The rows below come in pairs that one turn or mirror swaps. Which row does each named row swap with?
The rows were stretched afterwards, more along some directions than others.
z476: [ -3  13  13  12  -9   3 -11  -9 -11 -12   7   1  14 -21  -7   5   0 -36
 -10  11   4  23  -4   0  -9]
z447: [-26   0  -3  12  -1  27  -5  -9  -3  24   3 -20  -2   3 -19  -7  -5 -23
  -9  37   3  13   1   6  -6]
z758: [-15  -6  -5  13  14   5   6  16   2  20  18  11  -1   2 -18   3   3 -18
 -17  18   7  18  16 -12 -17]
z736: [-32  -4   2  13  -3  34   3  -6  -5  14   2 -20   0  -6 -25 -10  -6 -38
 -10  30   9  16  -7   0  -5]
z180: [  1 -21  15  19  12  -2   7   8 -16   4   6  -6  12 -15 -19 -12   6 -33
 -18  26  18  19  -5 -14 -24]
z741: [-6 -8 -4  4 11  9  0 -7 -1  5 10 -3  0  9 -6  2  9 -4  2 31 16  3 11 -9
 -7]
z325: [ -5 -13   4   4  -4   7   4  15  -3  24  -8 -12  10  -4 -20   5   7 -39
 -15  24   5   7   0   6 -16]
z56: [ 15 -20  -3  10   5   3  -7  -9 -10   5  -3 -18  12  -5   9  -6  -1 -29
 -25  38   9  28  16 -19  -6]
z618: [ -4   0  18  25   0   9   1  22 -13  15   7 -12   5  -2 -11   0   0 -32
 -17  14  -6   9  -6   2  -8]
z843: [  9   1  15  11 -15  14  13 -12  -5  20   9   4  -6  -2   8   4  12 -20
 -10  13 -18   4   1   8  -4]
z117: [-13   0  14  23   5  10 -10  19  -9  -6   8  -5  -3   4  -6   1  -3 -17
  -7  33   9   3  11  -6 -16]
z983: [ -1   7  12  15 -14   2 -17  -4 -16   0   6   6  17 -20  -4   9   8 -33
 -19  17  17  22  -8  -2 -12]
z499: [-10   4  -5 -12   4  17   1 -13   7  -1  -8 -12   6  -3  -8   0  -3  -2
   3   1   5   0  -7   0   1]
z402: [-7 10  8 -6 -1  9 -7 -9 -8 -5 -9 -4  9 -4 -7  4  1  6 12 17 15 14 -9  6
 -4]
z882: [  3   4  17  20 -11   6   5 -15  -7  16  22  12  -7  -1   5  11  12 -22
 -11  17 -19   4  -1   3 -17]
z757: [-10 -12  24  22   7   7  -1   4 -13  -2  13  -1   2  -4 -11 -10   3 -36
 -15  24  16  18 -12 -20 -31]
z496: [-21  -3  -1  11 -14   5   0 -11 -10  -7  12 -19  -3 -12 -26   7 -14 -30
  -6  10  -1  18  24  -8  -3]
z388: [-10 -16   7  11 -19  -1   5 -15 -12  -2   8 -13   2   1 -12   7 -10 -31
  -7  21  -8  25  32 -12  -4]
z997: [  8 -18   0  13   3   7 -13 -12  -9   4  -3 -23  -1   3  11  -6  -8 -34
 -23  35   1  19  21 -18 -14]
z478: [  1   4   4  10   3  17  -8 -13  -7 -22  16 -15  -6  -8  11  -4  -7 -26
  -4  21   3  -1  17 -10   0]
z543: [  2   4  10  14  -6  -4 -16  -1 -19  -3   5   6  15 -18  -4   1   1 -28
 -11  20  14  25   7   7  -4]
z177: [ -2 -14  21  21   3   4  -3   6  -7  -2   7 -12   9 -11 -19  -7  -1 -33
 -24  23  16  19  -9  -7 -21]
z382: [-15 -10   2  14   2 -14  -9  -4 -11  -4  -7 -11  18  -4 -24   6 -20 -22
 -13  26  13  26  -5  -9 -18]
z998: [-29  -9  -7   8   3  33  10   2  -3  24  -2 -12   2   3 -17  -9   2 -33
  -6  27  12  10  10   1  -6]
z14: [-15  -2   0   8  20   9   4  17  -2  12  20   4   0   0 -27   0   0 -17
 -22   4   5  14  13 -18 -12]
z574: [-28  -8   3  14 -13  -3   0 -12 -13  -8  12 -13  -2  -4 -34  -1 -22 -29
  -9  11 -15  16  26 -10  -2]
z719: [-11   0   3  -8   8   6  -7  -8  -4  -2   3  -6   5   2 -21  -1  -3   3
   0  15   9   3   8   5   7]
z537: [-19 -10 -13   6   3  35  11  -2  -1  18   1 -22  -5  -2 -11 -15   3 -31
  -5  27  20  15   6   3  -7]
z427: [  7   0  16  16  -7   5 -11 -12 -14 -21   7 -16  -4  -1   8   1 -10 -19
  -9  21 -10  -1  15 -15   3]
z327: [-17  -5  13  19 -19  -5  -2  -1  -6  -6  12 -10  12  -5 -12  12  -9 -32
 -10  15   9  28  -2   0 -29]
z205: [  9  -4   4  14   0  -3  -5   2 -11  -2  18  -5  -2   2  -3   7   3 -10
  -8  28  -4  -3  25  -4   3]
z716: [-16  -1  -8  -4  15  13  -5  -2  -4   3  -4  -4   7   1 -23   1   5   2
   2  13  24  -2   2  -3  -3]
z953: [-23   4  -6  11  -5  32   6 -21 -14  17   4 -14  -1  -8 -16  -8   0 -32
  -6  38  15   9   0   8  -2]
z464: [  3 -11  21  22   5   8   4   8 -16   1   2  -4   8  -9  -6 -18   3 -34
 -17  32  19  16 -11  -1 -21]
z465: [-15  -3   1   9 -19   7  -4 -20 -18 -11   3 -28   4  -4 -14  -3 -20 -28
 -13  24   2  27  21  -9   1]
z225: [-20  -9   5  14 -21   2  -7 -14 -17  -3  11 -15  -5  -5 -26  10  -9 -37
 -11  21  -3  18  28 -16  -8]
z891: [-11  -4   3  13  -4  -3 -11 -11   1  12   3  -7  14  -1  -7  17   0 -20
  -8  15  17  32  -9 -14 -36]
z512: [  4   0   0  17  -9   6  -5  -9 -24   5  -6 -11   6 -11  -5   4   5 -30
   0  20   4  -5  -4   8 -11]
z542: [-32   5  -2   9  -4  32  -7   2  -2   9   2 -21   4  -2 -21  -4  -8 -37
 -13  21   6   9  12   8  -1]
z592: [  0   1   7  12  -4  -1 -18 -12 -15   7   4   1  22 -22  -1   3   5 -30
 -14  25  10  30  -2   2  -5]
z923: [-23   7 -14   9  15  18 -21  -6 -21   9  13 -11  -1  -1 -15  -6  -6 -10
 -13  24  17  11  16  -9  -6]
z665: [-20  -8 -13   5  -2  25  -1  -8  -3  18  -6 -25  -2   2 -16 -11  -5 -30
 -10  28   3   8   9  -3  -7]
z685: [-23 -21  19  32  -3   3   8  10 -22   1   0 -10   7   1 -24  -9  -2 -44
 -19  21  14  15   0 -14 -31]
z803: [-32  -4 -11  12  -8  28   0  -1 -12  12   3 -19   2  -2 -26  -8  -2 -28
  -8  19  13   7  13   8  -4]
z582: [-15  -4   8  13  -6  11   0 -24 -19 -16  12 -20  -2 -11 -11  -4 -15 -16
 -11   5   5  14   2  -9 -10]
z83: [ -9 -12  -5  12 -20  -2   3 -13 -13  -3  11 -15   3 -13 -21   9  -8 -29
 -10  19  -1  22  26   2   5]
z960: [ -2  -2  10  18 -15  -9  -8 -12  -6   0   7  -8  15 -12  -4   9 -13 -33
  -7  18 -11  33  -5   1 -12]
z349: [ -1 -19 -16   3   9   5   2  -1 -12   7   4  -4   9 -15 -18   3   9 -19
  -7  10  21  17  21   4   0]
z866: [-13  -8   2  15   2  10   6  12 -10  27  -3  -7   4  -2 -24   4   7 -36
 -13  26  18   3  -4   2 -25]
z4: [ -9   1  11   0  -5   8   1  -4   0 -15   2 -13  -4   2  -4   1 -10 -14
   0  -1 -16  -4  12  -8  12]
z137: [  7  10   7  12  -5   9 -25  -6 -16  -1   8  -7  10 -20  -1   4   4 -34
 -17  21  12  19   6  -1  -2]
z786: [ -9  11   4  -4   9  15  -5 -15 -14   3  -5  -6   5 -17 -14  -7   2 -10
   4  26  21  18 -10   1  -7]
z237: [  6  -9  -1   9 -14  -7  -8 -12   0   1   8  -7  21 -18   1  15  -1 -39
  -7  28   3  38   3   1 -16]
z544: [ -8  -7   5   9 -15   4  -3 -22 -12 -11  10 -22   6  -4 -15   6  -9 -30
  -7  25   5  25  23  -8 -11]
z105: [ -8   7  23  17  -6   6 -13  -1 -17  -2  13   6   9 -15  -6   2   1 -35
 -14  17   8  22  -7  -2  -3]
z249: [  5 -10  26  22   0   1   2  12 -19   1   5  -3  11  -9 -14 -12   5 -31
 -23  22   9  14 -17  -9 -19]
z403: [  3 -24 -10   4  -1   2   4   3 -11  13  -2  -4  11 -11 -16   3  17 -21
 -11   5  12   8  21   0  -2]
z627: [-13  12   4   7  -4  16  -6   8 -12  13   0 -13  12  -3  -8  -5  -3 -27
  -6  20   5  17 -11  10  -9]
z338: [  6   6  16  17 -16  18  -2 -21  -5  15  18   1  -4  -1  13  12  13 -24
 -19  17 -10   6   3   0 -13]
z637: [-11   3   8  17  -8   2 -12 -14 -26  -2  -2  -5  21 -10  -6  -2  -4 -34
  -9  26  14  37  -2  -5  -7]
z368: [-20  -6  17  32   5   1 -12   9  -9  -4  21  -1  -1  -9 -15  -4  -7 -27
 -12  35   1  20  10  -2 -17]
z823: [-13 -12   2  13 -21  -2  -6  -5  -8  -1  11 -18  -4   1 -13   5 -14 -31
 -14  18 -12  27  38  -3   3]
z738: [ -6  -5  24  26   1   4  -1  11 -11   8   9   0   7  -2 -19  -4   8 -36
 -24  38  10  14  -7   1 -25]
z232: [-19   4   2   9  18   8   7  10   0  15  17  11  -1  -2 -23   2  -1 -19
 -18  10   4  13   0 -12 -16]

z237 is swapped with z325
z137 is swapped with z177
z83 is swapped with z665

